Some points:
[-0.82  1.09 -2.6   0.8  -0.07 -0.19 -0.67 -0.98  1.82 -1.   -1.21 -0.27]
[-1.06 -0.89 -0.61  0.55  0.07  2.35 -0.15 -1.95 -2.91 -0.14  1.12 -0.48]
[-1.21 -0.6  -1.49 -0.21 -0.17  0.86  0.18 -0.19 -0.23  0.44 -0.52  0.62]
[ 1.89  1.22  1.09  0.67 -0.37 -1.24  0.03  0.23  1.87  0.06  0.45 -1.25]
[ 1.47  1.4   2.88 -0.1   0.79  0.23  0.52  1.1  -2.24  0.95  1.4   0.77]
[-0.09  0.47  1.75 -0.55 -0.59 -0.75  0.53 -0.33 -0.27 -0.51  0.97 -1.75]
[ 0.64 -1.67  1.71 -1.18 -0.47 -0.23  0.67  0.93 -0.33  0.39  1.08 -0.18]
[ 1.47  0.56  1.97 -0.22  0.15 -0.19 -0.62  1.45  0.59  0.31  0.56  0.54]
[-0.57 -1.91 -0.12 -1.13  1.09  1.82 -0.93 -1.08 -2.53 -0.06  0.57  2.39]
[ 0.47  1.35  1.81 -0.89 -0.02 -1.02  0.93  2.19  1.02  1.18 -0.26  0.05]
[-0.81 -0.05 -2.36  0.76 -0.44  0.91 -1.22 -1.52  2.25 -0.73 -0.05 -0.76]
[ 0.41  1.91 -1.4   1.34  0.42 -0.94 -0.79 -0.49  1.22 -0.22 -0.86  0.46]
[-0.53 -1.87 -2.64  0.44  0.17  0.61  0.29  0.31 -0.19  0.28 -1.25  1.35]
[ 0.81  0.37  1.62 -0.71  0.34 -0.53  0.47  0.01 -0.03  0.28  1.54 -0.68]
[-0.21 -0.8   1.48 -0.51 -1.   -1.23  1.24  1.06  0.02 -0.09  0.27 -1.09]
[-0.4  -2.38 -0.93 -0.07 -0.55  0.01  0.33  0.   -0.54 -0.09 -0.88  0.95]
[-1.25 -2.87 -0.67  0.31 -0.12  0.85 -0.48 -0.23 -0.78 -0.6  -0.5   1.7 ]
[-0.41  1.43 -0.65  0.18 -0.18 -1.34 -0.46 -0.84  1.83 -0.82 -2.37  0.72]
[-0.1   1.5   1.15  0.41  0.83 -1.53 -0.35  0.37  2.91  0.08  1.12 -1.47]
[-2.21 -1.   -0.43 -1.32  1.04  1.49 -1.44 -3.57 -2.01 -0.5   2.18 -0.78]
[ 0.85  1.92  1.51  0.99  0.23 -1.62  1.75  2.38  0.92  0.22 -0.41  0.06]
[-0.6  -1.07 -0.5  -1.2   0.    1.81 -0.84 -1.86 -1.35 -0.18  0.64  0.59]
[ 1.48  0.19  0.97 -0.35 -0.73 -1.6   0.7   1.19  0.72 -0.51 -0.56  0.07]
[-1.16  0.39 -2.42  0.7  -0.32  0.03  0.04 -0.37  1.06 -0.05 -0.57 -0.02]
[-0.8   0.24 -1.14 -0.47 -0.49  0.77  0.23 -0.25 -1.23  1.19  0.24 -0.31]
[ 0.63 -0.92  1.86 -0.59 -0.23 -0.4   0.22  0.17 -0.07 -0.26  0.87 -1.92]
[-0.15  0.12 -1.86 -0.24  0.03  0.22 -0.93 -0.4   0.69  0.12 -1.39  0.5 ]
[ 1.2   2.36  2.19  0.14  0.17 -0.71  0.55  1.84  0.75  1.19  0.46 -1.26]
[-1.31 -0.77 -1.63  1.13 -0.6   0.6  -0.39 -0.76  0.41 -0.35  0.3  -0.35]
[ 0.4   0.96  1.5  -0.02  0.46 -0.78 -0.14 -0.19 -0.5  -0.52  0.7  -1.07]
[-0.26 -2.33 -0.64 -0.08  0.1   1.26 -0.78 -1.45 -1.81 -0.41  0.41  1.45]
[ 1.06 -1.55 -0.79 -0.55 -0.96  0.73  0.74 -1.03 -2.56  0.55  0.4  -0.74]
[-1.04  1.18 -1.56  0.45  0.71 -0.04 -0.01 -0.44  1.02 -0.23 -1.43  0.32]
[ 1.97  0.88  1.82  1.15  0.11 -0.65  0.46  0.87 -0.41 -0.23  0.26 -0.23]
[ 0.32  2.54  1.24  0.39  0.06 -0.85  0.98  2.47  0.93  0.61 -0.64 -0.35]
[ 0.51 -1.25  1.58 -0.72 -0.37  0.52  0.38  0.58 -1.26  0.23  0.38 -0.95]
[-1.11 -1.54 -1.38 -0.62 -0.35  0.59 -0.55 -0.83 -1.58 -0.23 -0.15  0.89]
[-0.6  -0.35 -1.58  1.19  0.83  0.7  -0.01  0.6   1.08 -0.3  -0.87  2.24]
[ 1.24  2.05  1.32  0.43  0.   -1.1   0.23  1.97  1.95  0.29 -0.94 -0.72]
[-0.13 -0.32 -2.03 -0.29  0.43  0.63 -0.7  -0.94 -0.21 -0.32 -1.07  0.94]
Along one direction, these points spread out more than along any other. Where along it does each point below lie, from 0 to 99? 50 is the average, and the first point above lies past it.
[ 0.63 -0.92  1.86 -0.59 -0.23 -0.4   0.22  0.17 -0.07 -0.26  0.87 -1.92] 42
[ 1.47  1.4   2.88 -0.1   0.79  0.23  0.52  1.1  -2.24  0.95  1.4   0.77] 36
[-0.82  1.09 -2.6   0.8  -0.07 -0.19 -0.67 -0.98  1.82 -1.   -1.21 -0.27] 56
[-1.11 -1.54 -1.38 -0.62 -0.35  0.59 -0.55 -0.83 -1.58 -0.23 -0.15  0.89] 70
[-0.53 -1.87 -2.64  0.44  0.17  0.61  0.29  0.31 -0.19  0.28 -1.25  1.35] 67
[-1.31 -0.77 -1.63  1.13 -0.6   0.6  -0.39 -0.76  0.41 -0.35  0.3  -0.35] 62
[-0.13 -0.32 -2.03 -0.29  0.43  0.63 -0.7  -0.94 -0.21 -0.32 -1.07  0.94] 64
[-1.04  1.18 -1.56  0.45  0.71 -0.04 -0.01 -0.44  1.02 -0.23 -1.43  0.32] 53
[-2.21 -1.   -0.43 -1.32  1.04  1.49 -1.44 -3.57 -2.01 -0.5   2.18 -0.78] 77
[ 1.48  0.19  0.97 -0.35 -0.73 -1.6   0.7   1.19  0.72 -0.51 -0.56  0.07] 35
[-1.21 -0.6  -1.49 -0.21 -0.17  0.86  0.18 -0.19 -0.23  0.44 -0.52  0.62] 62
[ 0.64 -1.67  1.71 -1.18 -0.47 -0.23  0.67  0.93 -0.33  0.39  1.08 -0.18] 45
[-0.1   1.5   1.15  0.41  0.83 -1.53 -0.35  0.37  2.91  0.08  1.12 -1.47] 30
[-1.25 -2.87 -0.67  0.31 -0.12  0.85 -0.48 -0.23 -0.78 -0.6  -0.5   1.7 ] 70
